Rotation paths and how fast each direction turns (degrees per step)
Each turn is a multiple of 5 degrees from 10 to 175, or 0.
Each row of a path follows its step; steps can be skipped.
Rotation 1:
step 3: [  0   6  11 -12  -7  -7  -8 -11 -15 -12   1  24  13  17 -28   5 -25 -19
  -1  11  26 -22 -17  22  18 -31  -3   9  15   3 -20  14 -17   9 -23   1
   8  29   8 -16  19  19  -5   2   7  -8  -3  12   1  21  18  -3]
step 4: [ -8  11   8  19 -23   1  22  16  16  -4 -23  30 -13   8  11 -31  -9   1
   7  13  16 -12 -16   4  27 -11   4 -10  -2  13 -22  22   6  -7  -2  -2
   5 -25   7   2 -28   8 -13 -20  -3  -1   8  16  16  13 -19  22]
step 5: [  9   7  11   8 -10  10  11 -11 -20  10   8 -17 -30  -6  -3  -7   2  -3
  -8   2   4 -19 -20  10  31  -8 -15  24 -13   1  -7 -27  -8   1 -20   3
  25   0  -8  18 -30  -2  10  21   1   0  -9 -28  10  31 -18  -7]
step 6: [ 13  34 -20  -7  22  -8 -14  -5  -9 -12  -2   5  17  -7  -5   6 -38   5
   9   9   2 -17 -32  -4   5 -19  19   7 -14  22 -15  -8  -4  14 -19  32
 -23  -7  -3   8   8 -11  -5  -5   5   5  -5 -16  30   3  -8   6]
step 7: [  2  28 -12  13 -20   0 -12 -28  -1 -13 -31 -11   9 -13  16  -5  27 -15
 -12   1  -5  -8 -13 -19  16  -3 -18 -16 -22 -10 -21  13  11  -6  -6   3
   4 -15  20   8  -7 -10 -13  14 -17 -19 -16  16  32 -12  -3  17]
step 8: [ -9  13  16  -1  -5  -5  -7 -21   4 -20   3   6  -3 -19 -26  22   5  -6
  10  10  -2  -7 -26 -26  23   3  -9 -12  -9  14 -10 -12  -6   0 -23   1
  34  18  -1   1   4  14  17  14   5 -11  28  10   5  24  29 -29]
step 10: [ 11   1  19  25 -23  38  -4  19 -14  13   3   9  -3 -11  -3  13  20 -42
   4  -8   4 -10 -20  22  22 -20 -14 -21  -8  -4   5  -2   6   2  -8   7
  -6   1  -5  23 -19   1   0  27  -5  -6 -26   2   7  -5   1  -8]
step 12: [  9  18 -15   1  -3  -5   8  -6  -1   0 -20  16   9  12   9 -12   1  -1
 -32  -5  14   7 -12  25  16   3  -9  -9 -24  30  -7  24 -20 -43  15  12
  12   5  24  13 -22 -10 -15  10  -6  -3  10   2  24   1  -8  15]
step 13: [-34  15  -2   2   5  14   6 -35 -13  13  -1  -1 -17   6 -15  10  -2  12
 -10  -9  14 -34  -9  24  26 -17  -8 -26  -1   6  13 -13   8   0 -28  24
  28   7 -11   3 -18 -11   6   1  -6 -10  -6   9   5  11  19 -11]
step 14: [ -1  36 -16  12  -3 -19   3  -2  -1 -22  -4  16  -2  22  19 -14 -24   6
  20  23  -7 -41 -11   0   9   4   9  15   4   8 -18  -3   4  -6 -12  30
  -5   8  -3  17   5  18 -19  16   4  15 -11  24 -12   7   7  -5]
step 15: [ 23 -10  10 -12 -14   6  -2  -3  -5 -20 -11  -5 -21  -1   0  -8  20 -22
 -14  -1  -4 -37 -29  16  15 -30 -27  -7 -13   2 -29  12  -7   8  25   7
  -2 -10  22  11   0  10 -10   0  -6  -1 -11  21  21  12 -13 -17]
[  2  -3  -2   2  -3  -2   1   2  -1   4   3  -5  -4  -6  -2   2  -5  -4
  -6   0  -3   2  -3  -2   1   0   1   4  -3   6   5   3   4  -2   4   1
  -8   1  -1   2  -4  -3  -4  -2  -1  -2  -2 -16   5   2   0   5]
65
[ -2   1  -6   3   4   0  -2   8  -4   2   2  -5   3   0   1   2  -3   0
  -6  -4  -2  -2  -2   4  -3  -3   4  -2   2   0  -3 -12   4   4  -4   5
  -4  -2  -5   7  -1   0   1   7   2  -2  -4   3 -10  -1  -3   3]
90
[ -3  -6  -1   4  -2  -7   2   1  -2  -1   5  -2  -2  -3  -2  -2   2  -9
   4   2  -4  -6   2  -2  -2   1  -1  -7  -6   2  -2   1  -8   8   0   1
  -3   2   4  -4   1   5  -4   0 -10   0   4   1  -6  -2   4   1]
55
Rotation 2:
step 0: [-16   4  18   3  -2  -1   4  24 -17   7  -7   7  -3  12  18 -18  13  -2
   0   6 -26  10   3  17  26  -8  -7   8  -1  29  -1   3  -7 -15 -11  10
 -16   7  20  12  -7   6  11 -25  -4  11   2 -22  19  14  12 -13]
step 1: [-16 -13  10  27 -10  14  13  11  -5  -3  12  17   4  -4  13   4  23   7
  -1  15   7  -2 -25  27   0   9  -7  11  12  15  24  12   4  -6 -16  23
   3   3  -3   9 -17   4  -3   8   0  -3   6 -31 -22  19 -12   6]
step 3: [ -5 -10  24  16   6 -10  10 -12  -6   1   8  -2  15 -11  11 -19   8  27
  -5  12  17 -21  24  14  16 -19  -4  -3  32   6 -11   0  -5  -4  -8  -4
  -6   5  11  14 -19  13   9   0 -12   9   4 -33  11   0   0  -6]
step 5: [ -2  -5  -4   1  -6   0  18   6  -3  -9  11 -22  16  11   8 -34   8  10
   9 -24   8  -5   0  25   7   3 -19 -14  22  15   1  -5   4 -26   9  26
 -18   3  15   1  10  14  -6  -4  12   9  12   1   0   3 -28   0]
step 7: [-23  -2  -7   2   9 -13  -4  13 -11  -9   8 -35  11  -8  -6   0  18   3
  -1  -5   1  10   5   4  -2   1  -6 -26  -7  47   0   4 -21  21   9  10
  -3   1  13  21  -7  13   1  -8   6  11 -14 -23 -12   9  -5  13]
step 9: [-33   2 -11  -1   1  -2   8 -12  -1  -9 -17   6   5   4  19  -4  -2   6
   3  17  15  21 -17   6   1  -2 -20   4  25  37 -13  -2 -16 -10 -18   9
 -12   0  17 -10 -16 -25 -11  -3   2  -6  -3 -14 -19   7  -6   7]
step 11: [ -5  -2  -2  16  12   1  12  17 -11  15  -5  -9   9   1  -8  -6  -7  29
   5  34   2   6   1   1  31 -21 -12  -2   2  18   1  -7   4 -32   0   7
   1  12   5  -3 -19   9  -3  -3  11   0 -19 -19  15 -17   1  25]
step 13: [ 12  -4   4  -4 -10  -2   1  12  -3   2   9 -10  15  -3  -1  -7   1  16
 -12  14  -8  -3 -11  26  12   0 -24  -5 -10  11   4  -4   9   2 -18   6
 -35  14  -1  -3   9  -3 -39  -6   4  17  17 -31  -4  -6 -25  13]
step 14: [-33 -16  -4  15  10 -16   1 -11   2  -9   4   0  17  14   9 -20   1  28
  -4   8  -2  -9   3  18  14  10 -20  -4  -9   5  -4   8  -5  -7  13   0
 -17   7 -20  10  -8   3  -8  -4  26  -6 -23 -31  -3 -17  -6 -15]
step 15: [ -1 -17  10   4   3  -4  10  29   3  -1 -18   0  19   0  23 -15   8  14
  -1 -13  21   1   4  15  16   6   3  -2 -11  26  -4   5 -10  14  -4  11
 -13   9  -8  20 -12   7 -21 -29 -30  12 -16 -14  -2  -7  12  -3]
step 16: [-11   9  -1   3   6  10   0  12  -3  15  21 -17  20 -11   8  -9  -5  -4
   0  13  12 -19  -6  21  -2  15 -13  19  20  26  27  18  -1  -5   0  25
  -7  16  12  -4   6  -1 -17 -13  -7   3 -24 -19  -3  -9 -13 -12]
[  3   1   0  -5  -2  -1  -5  -5   3   4  -1   9   0  -8  -3  -3   5   4
   3  -1  -2   1  -2  -1   0   1  -1   1   6   1  -4   5  -8   1  -7  -5
  -1   1   6   4  -1   0  -3 -10  -7  -1   3  -1  -2   2   8  -1]
120
[ 1 -1 -4 -2  5  3  4  2 -1 -1 -2  4 -4  0 -3  0 11  3  1  0  3 -9  4  7
  5  3  7  3 -2 -5 -4 -6  3  5 -7  3 -1 -1 -6 -3  0  2 -3  3 -3 -1 -1  3
 -5  2  3  6]
160
[ 0 -3  2  2  0  3  0  2 -6 -1 -3  9  0  0 -2  2  0 -2  1 12 -8  4 -8  0
  5 -7  4  0  1 -2 -6 -3  2 -3  2  1  7 -4 -1 -2  0 -3  1  1  3  3  7 -7
  1  2  1  1]
35
[ 7 -4  8  2  0 -3  7  1  5  6  3  3 -4 -6  5  5 -7  4  5  4  2 -1  3  0
 -1 -2 -1  5  3 -6  6  0  0  2 -4  3 -2 -2  2  3  3  4 -6  4  0  1  1 -4
  7  2 -4  6]
145
[ 1  2  2  6  2  5  1 -7 -6 -5  8  0 -6 -2 -2 -2  0 -8  5 -4  6  4  5  4
  1 -2 -2 -8  4  2 -3  2 -2 -1 -1  2 -1 -4  3  4  2  4  8  5 -4 -1  5  1
  1  6 -1  3]
20
[ -3  -5   2  -3  -1  -2   5  -2   3  -4  -4  -1  -4  -6   6  -2  -2   4
   5  -2   4   8  -8  -3   2   6   4  -4  -3   0   5   1   1  10   2  -2
   3  -4  -4   1  -5  -1   5   0   0  -1   0   0 -10   0   0   5]
135
[ -1  -6   2   4   4   2   1   4  -4  -2   4   1  -3  -2  -6   2  -8  -4
   1   2   1  -1  -6  -2   5   5 -10  -3  -4  -1  -1  -4  -3   1  -3  -3
  -7  -2  -6  -8   1   1  -2  -6  -7  -5  -5   0   1  -2   2  -4]
20
[-3 -6  1 -3 -3  2 -7 -4 -2  3 -6  0 -8  3  5 -2  0  1  3 -5 -3  3 -1  6
 -3 -1 -3  1  4 -1 -2 -1  1 -3 -7 -3 -5 -1 -9 -2  1 -2  1 -3  7  6 -2  1
  4  7 -7 -1]
80
